(in the rows, 128 means zero)
The rows of R fall into several groups, and each row is roughly a mix of its group's hidden directions.
R, 96 rows:
[[126 167 136 179 124 110 189  95 137 138]
 [126 126 146 117 169 147 206 128 101 115]
 [113 185 115 118 175  96 166 111 109 147]
 [112 178 120 145 143 104 199 110 140 132]
 [111 102 150  78 168 122 182 136 129  99]
 [ 98 100 131 108 168 113  72 114 147  86]
 [109 115  72 133 112 135 107 142  79  78]
 [173  93 173 146 132 146 184 115 114 119]
 [113 143 168  84 182 117  96 154 151 111]
 [132 138 147 157  54 141  93 151 152 143]
 [149  95 151 124 105 156  63  93 136 104]
 [ 77 124 143  62 106 126 127 100 138  98]
 [ 98 137 109 156 131 188 163 131 176 115]
 [142 148 122 203 156 129 162 116 114  97]
 [131 111 113  64 167 148  86 157 124 147]
 [155 125 140 106  97  96  59 144  96 135]
 [159 130 114 150  73 105  70 134 104 108]
 [149 123 112 151 161 182  91  85 154 110]
 [120 157 104 164 101  80  69 133 132 131]
 [ 93 137 125  80 150  90  83 112  89 116]
 [ 65 123 118 102 141  86 126 106 174 118]
 [160 126 175 104 145  86 126  94  78 134]
 [109 128 101 167 131 165 193 109 156 118]
 [137  89 136 157  64 140 115 147 135  82]
 [129 178 115  94 162 138 191 134 125 144]
 [128 107 124  62 136 153 152 144 156 176]
 [ 94 157  71 160 150 157 145 151 160 121]
 [104  88 145 100 180 119 160 127 112  81]
 [108 120 129 105 117 205 108 155 159 143]
 [147 120 143  92  98 113  67 147  96 163]
 [136 151  95  73 175 130 132 172 105 133]
 [125 151 133 149 163  58 169 105 121 119]
 [126 104 105 143 119 203 138 126 153  87]
 [ 93 163 129 147 115  74 123 142  81  95]
 [147  89 124 143  74 152 123 169 141  84]
 [135 114 117  60 163 166 109 155 140 152]
 [129 125 151  59 152 109 173 122 161 130]
 [159 135 114 163  87  78  94 118  99 101]
 [112  99 144 102 180 127 187 132 107  99]
 [153 104 185 133 157  92 158  85 136 133]
 [ 83 111 104 116 167 141  74 141 129  88]
 [133  93 152 127  70 122 171 172 141 143]
 [119 101 170 134 104 132  72  75 110 137]
 [124  89 195 139  86 124 148 144 136  99]
 [148  82 163  85  77 128 101 131 140 150]
 [ 96 125  99 136  96 160  67 136 161 103]
 [160  98  97 172 118 128 117 190 142 109]
 [104 152 124  63 172 120 101 105  99 131]
 [ 88 146 142 100 102  73 131 155  84 119]
 [ 81 124  92 117 183 160 107 155 117 104]
 [157  81 145  86 167 115 138 106  88 107]
 [138 169 115 126 183 130 172 126 141 176]
 [187 108 131 174 101 165 124 162 115 128]
 [143 123 122 181 148 108  69  84 116 133]
 [186 113 128 149 127 186 140 162 137 155]
 [146 136 103 172  85 132  89 132 135  72]
 [118 147 159 138 143 146  85 135 188 171]
 [ 72 153 100  69 151 130 140 153 122 137]
 [119 120 124 115 116 154  46 100 138 102]
 [ 88 176 120 168 139 129 158 137 180 125]
 [105 129 144 109  79 163 157 188 141 121]
 [126 132 138 104  68 147 181 172 127 122]
 [104 110 106 163  92 154 109 162  86  88]
 [136  95 145 131 182 103 168  95  94 104]
 [148 107 136  81 137 134 177 144 146 185]
 [131 106 133  83 100 141  82 148  85  89]
 [141 133 161  86 139  75  82 142 100 149]
 [107 177 132 144  99  91 113 148 137 186]
 [154 158 127 127 174  79 162 117 105 168]
 [136 150  83 132 177 141 174 123  86 148]
 [132 104 188 170  78 139 146 149 129 125]
 [126 116  93 159  75 192 132 130 140 131]
 [ 67 164 109 137 128 116 115 141  97  77]
 [118  91 132 139 159 128  83 110 176 175]
 [105  98 183 180 156 143  96 132 141 122]
 [133 153 146 141  97 156 204 109 148 123]
 [117 127 118 118 117 158 197 172  93 116]
 [102 130 135 112 147 195 115 154 177 108]
 [119 122 135 168 149 165 184 158  85 132]
 [138 120  96 144 100 109 133 187 115  72]
 [141 136 124 152  88  81  60 123 135 140]
 [124 128 130 202 112 144 141 131 122  72]
 [116 169 134 143  94 112 191 112 111  91]
 [113 170 145 162 114 110 188  83 129 127]
 [131 149 160 111 174  60 108 132 124 104]
 [ 82  96 150  90 132 138 112 161 152  80]
 [ 84 148  96 150 107 137  71 134 137  87]
 [103 138 131  65 123 131 100 148 187 125]
 [ 92 135 126  94 122  84  91 118  83  88]
 [103 154 135 115  98 144 108 157 141 201]
 [141 117 196 103 114 106 144 117 180 140]
 [186 102 153 131 145 132 181 119 138 168]
 [ 96 136 101 118  79  99 117 179 154 159]
 [115 169 125 139 151 122 197 106 161 152]
 [135 132 147  96 114  86 104 136  94 193]
 [140 124  96 158  54 151 108 130 114 154]]
Which three rows in each list fit none of the groups? Every other row fits one group, some only roughly. Give them in the order they come.
  * J_181: [ 91 153 128 155 175 133 166 128 171  93]
  * J_461: [132 131 113 150  94 122 139 178 184  87]
  * J_610: [130 100 138 122 162  86  89  75 137  94]
  * J_901: [106 123 130 188  84 122 155 167 125  94]
  * J_381: [133 122  98 142  74 139 145 159  73  97]
  * J_716: [156 104 133  99 151 151  66 140  91 157]
  * J_417: [123 127 118 188  68 107 164 137 113 118]
  * J_521: [135  93 102 148  95 179 134 161 163  95]
  * J_786: [116 154 111 149 125 144  51 134 157 158]
  * J_653: [124 147 112 158  68 108 123 133 112 188]
  * J_223: [126 153  97 152  65 165 141 167 115 136]
 => J_461, J_417, J_521
  * J_7: [163 110 197  98 134 149 149 125 140 161]
  * J_592: [125 165 112 185 134  96 139 118 141  73]
  * J_444: [165 108 114 151 103 105 107 110 108  60]
  * J_538: [156 147 142 201  90 121 151 127 105 114]
  * J_43: [134 111 115  83 109 124 106 147 114 203]
  * J_673: [178  84 181  88 128 126 144 121 127 114]
  * J_915: [111 129 126 143 166 172 143 127 169  68]
  * J_170: [127  78 174 125 116  92 112 106 133  77]
  * J_212: [141 146 121 169 133  84 119 116 132  57]
  * J_757: [114 151  87  91 186 162 110 113 147 144]
  * J_205: [115 127 116 151  82 108 167 161 133  69]
 => J_7, J_43, J_673
  * J_174: [ 79 162  78 151 106 106  99 156 134 113]
  * J_44: [112 151 151  93 126 103  94 157 120 193]
  * J_724: [153 135 170  96 182 140 159  99 130 162]
  * J_914: [111 148 164  87 148  98  96 160 124 177]
  * J_934: [104 156 113 168 115 157 120 150 178  81]
  * J_427: [100 148 120 154 160 132 117 110 200 157]
  * J_509: [137 132 172 150 139 150 198 146 124 161]
  * J_851: [146 101 162 115 142  76 113  71 152 120]
  * J_484: [125 119 135  92 186 137 160  98 116  77]
  * J_542: [179  88 153  95 147 159 138  92 141 153]
  * J_797: [ 93  91 137  72 110 134  82 116 143 100]
  * J_218: [110 169  95  94 143 102 158 160  96  91]
 => J_724, J_427, J_484
  * J_587: [118 165 144  76 128 151 183  91 135 138]
  * J_710: [150 155 155 109 124 137 188 135 154 181]
  * J_968: [ 86 101 139  71 104 171 137 152 131 106]
  * J_499: [134  99 148 192 167 109 114  96  98 119]
  * J_861: [105 177 122 179 128  84 165 119 150 121]
  * J_580: [100 158 115  62 145 103 133 139  92  99]
  * J_504: [130 107 135 208 100  97 110 115 142 120]
  * J_217: [ 98 121 139 168  74  97 135 115 153  83]
  * J_378: [104 116 125 120 168  88  64 102 109 147]
  * J_248: [105 103 138  67 175 110 148 143 133 164]
  * J_295: [118  77 115 138  95 115  86 155 147  79]
  * J_811: [158 140  98 187 146 128 166 136 163 160]
  * J_770: [152 165 119 154 128  99 132 142  56 106]
  * J_924: [119  70 132  92 139 179 138 143 153 159]
  * J_22: [138 149 170 138  96 153 108 105 173 177]
 => J_248, J_924, J_22
  * J_298: [160 141 122 116 106 123 208 124  97 146]
  * J_246: [120 136 154 192 108 165  87 147 136 152]
  * J_98: [156 174 119 165 123 153 155 137 125 188]
  * J_560: [104 122 128  89 179 115  79 110 123 172]
  * J_201: [ 79 151  98 167  94 121 109 158 131  88]
  * J_874: [106 111 157 153  98 144 148 136 100  59]
  * J_827: [ 98 151 105 138 177  66 106 120 123 151]
  * J_421: [131 139  90 155 136 114 110  94 130  54]
  * J_600: [151 116 134 158 130 141 194 148 139 181]
  * J_109: [129  90 177 122 160  73 151 120 134  98]
  * J_150: [136 114 106  86 112 161 161 181 168 115]
  * J_872: [ 88 148 124 168  85  99  90 142 117  90]
 => J_421, J_600, J_109
  * J_942: [165 153 123 148 150  65 132 120 123 178]
  * J_182: [133 108  96 141 105 173 103 139 191 151]
  * J_137: [182  94 161 101 109 121 174 126 160 130]
  * J_260: [ 84 124 112  71 115 124 155 142 164  89]
  * J_420: [ 93 140 138  50 138 103 121 133  95 137]
  * J_433: [163 172 121 145 143 129 139 102 149 195]
  * J_809: [146 143  86  90 166 147  84 144 126 169]
  * J_677: [140  93 100 154  91 193 147 135 153 126]
  * J_465: [153 149 117 191 102 113 173 151 124 101]
  * J_216: [ 89 162 149 137 129  82 134  68 105 124]
 => J_137, J_809, J_677
  * J_624: [102 145 121 147  76  90 152 132 123  70]
  * J_887: [172 150 128 134 140 180 181 145 136 160]
  * J_167: [140 147 164 158  74 150 159 158 140 164]
  * J_211: [153 110 175 124  76  85 131 104 161 122]
  * J_959: [102 137 103 108 164 125 163 141 196 147]
  * J_21: [182  97 170 108 147 144 115  78 121 138]
  * J_177: [145 168 138 122 107 151 170 150 156 187]
  * J_877: [142 153 122 163 117  71  94 124 127  75]
  * J_16: [ 78 143 109  69 163 107 147 122 158 126]
  * J_313: [125 137 154  90 146 102 118 130 172 193]
  * J_410: [148 106 121 112 176 107 157 125  93  70]
  * J_354: [107 133 132  38 135 149 121 132 111 117]
  * J_144: [133 134 106  92 103 169 110 165 181 156]
  * J_239: [ 99 141 135  95 185 126 116  86 140 173]
 => J_313, J_410, J_144
  * J_498: [172  91 197 151 120 138 121 119 147 113]
  * J_794: [145 116 175  99 113  80 164 130  83 139]
  * J_221: [145 137 123 171  91 101 129 146  80  77]
  * J_636: [160 163  94 147 175 113 144 170  98 146]
  * J_156: [138  90 154 180 131 152 165 174 136 109]
  * J_729: [118 106 146 128 160  99  61  96 156 109]
  * J_169: [152 155 120  90 185 148 125 137  98 173]
  * J_441: [ 92 157 101 134 144 114  71 106 148  84]
  * J_674: [146  95 181  75 142 148 144 100  99 119]
  * J_471: [173  89 134  96 138  97 105 114  77 109]
 => J_498, J_156, J_441
  * J_413: [155  97 139 188 107 165 165 134 152 110]
  * J_347: [125 115 120 116  92 152 203 164 132 114]
  * J_913: [115  98 136 172  84 160 159 159 147  94]
  * J_948: [147 167 103 185 132 148 129 115 100 176]
  * J_237: [ 86 131 150  75 146 144 164 136  87 100]
  * J_497: [144 148 133 140  97  59 106 127  95 164]
  * J_402: [121 137 124  81 180 134  80 123 105 168]
  * J_553: [127 132 118 103 108  80  71 102  83 130]
  * J_18: [158 100 141 105 156  75 143  99  79 123]
  * J_4: [141  87 108  99 121 168 139 174 178 124]
  * J_54: [141 135 106 112  99 183 117 173 142 176]
  * J_823: [ 98 142 136 182 110  85 157  83 147 128]
 => J_347, J_553, J_54
  * J_784: [167 129 138 120 154  77 132  63 135 146]
  * J_552: [160 119 142 138  72 157 125 146  86  84]
  * J_408: [145 154 111 165 160  93 134 171 104 175]
  * J_951: [145  89 188 120  96  90 128 108 155 109]
  * J_291: [154 160 100 146 154 110  84  84 139 169]
  * J_725: [132 168  97 168 127 158  86 133 139 178]
  * J_180: [106 156 145 122 139 162  88 156 183  93]
  * J_791: [105 100 152 137 140 142  59 127 167 158]
  * J_692: [177 113 161 156 105 113 133  95 170 165]
  * J_73: [144 120 134 114 118  78 139 113  79 187]
  * J_114: [191 128 132 153 125  88 123 116 144 181]
  * J_272: [139 130 132  61 171 131  98  97 120 159]
 => J_408, J_791, J_692
